Each path below is one point turned by a fixed rotation once a step. After each direction that follows a path, write how fast that rotation turns it, in degrees per step (0 if it stays still).
Each turn is a multiple of 5 degrees from 10 to 175, or 0.
Each row of a path follows its step; steps can be skipped.
path 1
step 1: [  1  -8   3   4  -4  -5   3   7   4  -9  -6   5  15  -6  -2 -10   6  10
  -4  -8  -8  -1 -15  -1  -1  -3   9  13  -1   4  18   3  -2  -6   9 -13
 -17   1  -8  -1   6  -3  -4  11 -12  -3  -3   3  13   4  -8 -10   5]
step 2: [-11  -2   4 -12   7  -1   2   0  -5  -8   9   4   3  -1  11  -1  -2  -6
   1  -9 -11  -6  10   5 -18  23   1   6   7   3  -9   4  -6   3   7 -17
  -2  -6  -2  -2   1  -3  10  12  -5 -10   6   4 -14  -6  -2  -2   6]
step 4: [  0  -5 -10  11  20  -3   5  14  -4 -11   1   4  -4  -3  -7  -3   0  -1
  -6   6   0  -7 -10  -5   4   7   5  14 -13  -2   1   1   7   3   5  -4
   9  -3   4   6   2 -15   1   7  -8  -4 -15  11  19  11  -6   5  -1]
step 8: [ 13  -3   9  -1   7  -2  -2   7  -4  -3  15  17  -2   2  -3  17   1   2
  -9   5   4  -5  -8   9 -10   2  -6   0   7  -6  11   6  -2  -1  -7  -3
   1  -3  -6  -3  -2  -4  -4  14 -18  12 -10   5  15   0  -3  -5  12]
step 9: [  3 -21   7   2   7  -5  -3  -3  -5   0  10 -10  -1   1   2  -8   5 -13
  -8  -2   2   0  16 -17  -5  16  16  -6   1  -9  10  14  -1  -1  -2  -9
   0   8   2  10  -4   1   6  -6  -8  -4  -4  -4  -2   3   4   1  12]
step 10: [ -6 -11  -6   0 -11  -1   3   0  15   0   6   5  -1  -6   7   2   3   2
  -7   3  10   3  -3  -7   1  -9   6  -3 -23   1  -3  -1  -3  15  13   0
  12   8  -1   2  -1 -13   9   9  -7   0   1 -11 -11  -7 -11 -15   7]
step 14: [ -8   3 -10  -2 -11  -4   4   1   6  11  12  21  15  -2  -7   2  -7   0
  -8  -1   1   7   4 -11   6  18  -2   0  12   0   1   2  -2   8  18   0
   4  12   6   0   0 -11   8   7  -8  -1  13   4  -1  -1   0   0   4]
step 16: [ -5  -9  10   1  13  -4  -2  -4   7  -5   6  -7  -1  -4  -3  -8 -15  -3
  -6  -3  -7   0  -5   6   6  12   9   7  -9  13  10   7  -5  -2   6 -24
  -5  -7  -2  -7  12  -7  -4   1  -7  -8  -8 -14  -7  10   2  -3   1]
Speeds:
[ 2 -1  4  0 -3 -3 -2  1  3  2  0  2  3 -1  1 -1  1  1 -1 -3  5 -2 -3  1
  1 -1 -3  2 -2  3  1  1  1 -1 -1  3 -1  0  2  2  1 -1  2  3 -1  1  3 -3
  2 -2  2 -1 -1] | 160
[-2  1  3 -1  0  0 -2  2 -1  4  2  2 -3 -1 -2  0 -2 -1 -1  2  2  3  1  2
 -1  1 -5 -1  3 -3 -1 -2 -2  0  4 -1 -1 -2  0  0  3  2 -1  3  1  4  1  1
 -2 -1  3  0  2] | 125
[-1 -2 -1 -3 -5 -1  1 -3  0 -2  1  0 -2  3  2 -1 -3 -1  3 -2 -2  1  4 -2
 -2  1 -2  0 -5  1  2  1  1  3  2 -1  1 -3  2  0  0  3  2 -1  1  1  2 -3
  0 -1  1  3  3] | 100
path 2
step 2: [ -2  -2  -6   5  -2 -14   2   3  -7   1   0  -9   5   0  -4  -4  -6 -13
  11  -9   7  -5  -3  -3  14   5 -10  -5  11   2   9   2  -2   3   3  -8
   8  -4   0  -7   6   7 -10   0 -15  -4  -8  -3   1 -16  -6  -2  10]
step 7: [ 11 -10   2   1  -8  -5   4   2  -5   7   8 -17  21   4  -1   2 -11 -16
   4  -3   5  -5   6   1  13   3  -4   5   7   1   2   6  -4  -5  -2   1
  -4  -6   2 -12  -2   6  -8  -8   0   1  -3   2   8   1   6  -4   4]
step 9: [ 12  -2   0   7  -3  -4   6   8   1  -1  11 -15   4  -5   1  -2  -1  -4
  16  -8   0  12  -6  -7   7   2 -12  -3   1  -4  -3   5  -5   8 -13   0
   6  -3  10  -6  -8   8 -17  -2   3  -6   1   5   3  -9   1   5   2]
step 10: [ 18  -3  -8  -9   6  14   7  11 -10  -7   1  -9  13  -7  -8  -6  -5   1
  -2  -1   3  -5  -3   0   8  -7   2   2  -6  -8   1   6  -2  -1  -3   4
  -2  -3  -4 -18   6   0 -14  -1  -1   1   7   7   4  -4   5  -1   3]
step 11: [  4   4   3  10   7  -4  -6   9   1  -4   4 -13   3 -11  -1 -15 -12  -4
   5  -7  -7  -5   1  -5  14  -2   2  -5   7  -4   4  10  -3   1  -2   3
   6   4  -8  -6   3  17 -12   5  -5  -1  -7  -8   7 -12  -1   2   1]
step 13: [ 10  -4  -2  -3   5  -3  -2  12  -5  -9   5  -4   7 -12  -4  -4 -12  -2
   4  -2  -1  -5  -4  14  14  -6  -7  -6   5   6   4  -7   5  -1  -1 -11
  -8  -5   6  -7   1   3 -17  -2 -13   8  -7  -2   4  -5   2  11  -3]
step 14: [  4  -6   3  -1   4  -8 -14   7  -3   1  10 -13   4   4   6  -6  -6  -1
   7  -8  -2   3  -1   2   8   2  -2  11  -6   4  -2   6 -13  -7  -3  -3
  -5  -3  -3  -5   0   8 -23  -4  -3  -7  16  -4   6  -9  -2  -1  -5]
step 15: [ -3  -1   1  -9  -2  12  -5  19   1  -6   2  -5   8 -12   0  -7  -1  -8
   6   0  -7   4 -11   8   6  -2   4  -2  -4  -7   9  -4  -1   1  -9  -8
   9  -5   0 -11   1   2 -16  10   4   1   9  -1  11   6   1  10  -4]
Speeds:
[ 1 -1  2 -1 -1  3  1 -2  1 -1  0 -2 -2 -1  4 -3 -2 -2 -2  0 -2  1  4  0
  0  4  2  2  0  0 -2  3 -2  0  1  0 -4  2 -3 -1  4 -1  1 -2 -4 -1  0 -4
  3  2  1  0  1] | 110
[ 1  0  3 -1  1 -5  0 -4  3  4 -1 -1 -2 -5  2  1  2  0  2 -2  2 -2 -2 -4
  0  1 -2 -1  2  2  2 -1 -3  0  2  2 -2  1  3  0  2  4 -2 -1  1  0 -1  1
  1  2 -1  1  0] | 155
